R: rows in 3 groups, each row roughly a mix of its group's directions (some rows in no group)
R (99 x 10)
[[ -9 -19  -6  -5  14 -14 -12  -6  16   7]
 [-24  -7 -10   2   1  -6 -23   1   6  -6]
 [ 15  -9  -1   2 -23  18   9  10   3   5]
 [  7  -6  21   6   1  -5  -5  24  -3  13]
 [-15   6 -15   1  25  12  -4   3  -5   0]
 [ -5 -10 -11   2  19   9   6 -10 -23   0]
 [ 16  -3  -1  -4   6 -22  -4   1  15  18]
 [ 12  11  -3   4 -10  -2  -2  24  19  -4]
 [ -7   5 -15   3 -13  12   6 -15  10 -20]
 [-23  14   0  15   9   5  -9   0 -13  -8]
 [  8  23  15  -9  -1   1  -1  20   2  -8]
 [-16  -6  -2  15  16   1  -2 -16 -16   3]
 [  1   3 -11   8  25 -16   1  -1  10  13]
 [  1  -3 -13  -4  23  16   1 -11 -16  -2]
 [ -5  -2 -21  10   4   8  10  -7 -17 -17]
 [ -3   2 -17  11 -12  13  -8 -13   0 -18]
 [ 16  -6  15 -11   3 -13  13  15   5   9]
 [ 18   2  12  -5 -22   2   3 -12 -13   5]
 [ 15   0 -17   0   6  -5  18  10   5  18]
 [-19   7  -4   9   9   1 -17 -20  -6  -8]
 [ 17   8  15 -19  15   4   0  -2 -11  -4]
 [  3   1  -1   0   9  18  21 -12 -14 -13]
 [  3  -4  -4  -2  18 -10  -1  26  11  10]
 [  4   5  -8  -6  23  10  15  17   1   5]
 [-10  -9  -3 -14  11 -28  -4  -3   4   5]
 [ 16  -8  20  -8   2  -9  15  14  -2   8]
 [-10  18  -4  10  -3  17  -5 -16  -7 -13]
 [ -5  10 -22  13  -6  15   1 -11  -8 -11]
 [ 17   6   9  -5  -7   7  16  -7 -22   1]
 [  6  -8   0 -17  28  -6   2   0 -12   1]
 [ 27  -8  15   0  -6  -5  -2 -12 -12   3]
 [ 15  20  20  -6  -4  -6   2  15   1  -1]
 [  9  -7   2 -15   0 -15 -21   4  15   9]
 [-15 -10  -6   3   2  -9 -28  -9   2   2]
 [-20   5  -8  14   8 -19  -9   5  10  -1]
 [  7   8   9  -1   4  -1  -3 -19 -28   3]
 [ 13  -7  -4 -20   4  23  13   2  -4   3]
 [  3  -1   7  19  -6   8   9  -3  -8 -26]
 [-14   9 -14  -3  -7   2  -7 -26   6  -6]
 [  1 -17   2  -1  14  -6  28  -1   4  -4]
 [  6  -8  14  -5  16  17  -1   5 -13 -16]
 [  2   2  -6  -7  17 -16 -19   7  15  10]
 [ 14  13   7 -19  15 -10 -12   9  -1  -2]
 [ 11   8 -15  12 -13  14  21  -2  -1   0]
 [ 19  -9   3 -13  14  -9  -3   4   1  21]
 [ 23  -4   5 -20  -2  -1   5   8   9  14]
 [-11  12  -4  -6  -5 -10 -23  -3  15 -11]
 [-26   5 -10   7  20   3  -8   5  -5  -2]
 [-13  -1   5  -4  27  -6 -16   2  -6   9]
 [  9  11   4   8  18  -6  -1  23 -13   4]
 [-12   3 -17  16 -10   5   2  -6  -9 -20]
 [ -9   8 -11  -5  21  15  18   1  -8  -4]
 [  0   4   4   3 -21  13  13 -16 -11 -14]
 [ 17  17   3  -5 -18  -5   7   9  17  -3]
 [ 19 -17  -3  -8   6 -12 -11 -13  13  -1]
 [  3  10  -9 -12  19  19  11  -7  -5   8]
 [ 11 -14  18 -13  19   0   6  12  -6  -1]
 [ 18 -16   1 -11   3  -1  18  12   9   7]
 [ 12  -5   1  -8  27  -7   6   8  -9  13]
 [  2  10   1  10 -20  10  -3  11  15 -17]
 [ 13  -4  10   6 -19   8  13 -11 -10 -15]
 [ -9 -12 -18  17   6   5   9 -18  -6   2]
 [ 15 -16  10 -12  -6 -13  -1 -15  -7  12]
 [ -4  19   9  -4   1  -4 -22  12   3 -15]
 [-19   0   2  -1  -4 -13 -14 -21 -13   1]
 [ -4   1 -14   7 -18  -5  22 -13   0  -8]
 [ 13 -10  -1   3  -1  -7  23  15   4  17]
 [ 12  10   7   0 -10   9  20   6 -20  -5]
 [-12  -1 -20   5   7  10  -1 -16 -12 -14]
 [  5 -20  -1 -15   5 -16   4   8  10  16]
 [ 15  -7   1  -6   1 -18  14   7  17  12]
 [-14 -21  -8  11  14   5   1  -2 -12  14]
 [ 27  -1  -1 -17 -11   7  -3   0   5  12]
 [ -3   7  -4   6   5  18  27   2 -10  -6]
 [ -9   4  -8 -13   2 -12 -15  -8  23   8]
 [ 15   5   1 -18   5  -5 -16  11  10  16]
 [ 11 -10  -2 -22   4  -5   3  -3   6  23]
 [ -9  10   4  14 -12  11 -13  -4 -12 -19]
 [ -8   4   2  -4  -1 -30  -4  -9 -13   9]
 [  1  -3  -7  -5  34   1  -4  -4   0   8]
 [  2 -10  -1  -1   2 -17 -10  21  17  11]
 [-21   5 -10  11  -1   6   1  14  15 -14]
 [ 10 -10  19 -13  16  -7   2   9  -6  12]
 [-12   8 -21  -6  -2  -5  -8 -19  14   4]
 [-14  11  10   1 -22  -2 -17  12  -1  -5]
 [  1  -8   9   4 -22   0  12  -4   1 -23]
 [-21  -4 -22  10   6   3 -14  -7   2  -4]
 [-18 -13  -1  12  16 -12  -7  -7  -1 -14]
 [-20   5   4   7 -23 -10  -9  11   5  -2]
 [-10   4  -7   4  30  -5 -13   9   3   3]
 [-10   1  10 -10   9 -22 -21   0  -4   0]
 [-18 -14 -12   2  16  -6 -12  -6   0  15]
 [ -6   4  -5  -6  22   5 -25  -4  -8   8]
 [  8  -2  -3  14   6  -2  29  -9  -5  10]
 [-18   4 -12  -5  16   8 -22   5  -1  -3]
 [  2  -1   7  -4  23   6  -3  -6 -18  19]
 [  9 -17   5   0   0  -2   9  29  -2  -2]
 [-14  10 -23  17  15  -1  -1  -1   5  -1]
 [ 13  -7  -7   6  -7   0  27  14   5   4]]

one row of each group, then the others: which group is each in?
[  3   2 -18  -3  21   9 -15  12   8   5] | (39)
[-26   1 -15  -2  -1   4   4  10  18  -5] | (43)
[-21  14  10   1  11   2   5  19  -7  -5] | (113)

[  5  -3   3   0  15  -9 -23 -18  -3  10] | (43)
[ 10   0  12  10 -15 -10   7  22   4  12] | (39)
[ -5 -17   7   5   7 -22 -16 -12  -4  -2] | (43)
[11  2 -4 -5  2  6 13 27 13  7] | (43)
[ -4   6  -7 -12  25  -5   1  11  -4  18] | (43)
[-20  -6 -10   9  18  -4   0  13  12 -11] | (43)
[ -8   4 -10   8 -15 -12   1  10  20 -16] | (113)
[-10  -8 -16  15   4  11   6  -4 -17 -15] | (39)
[  9   0  26 -18   7  -2  -6   8  -8   7] | (113)
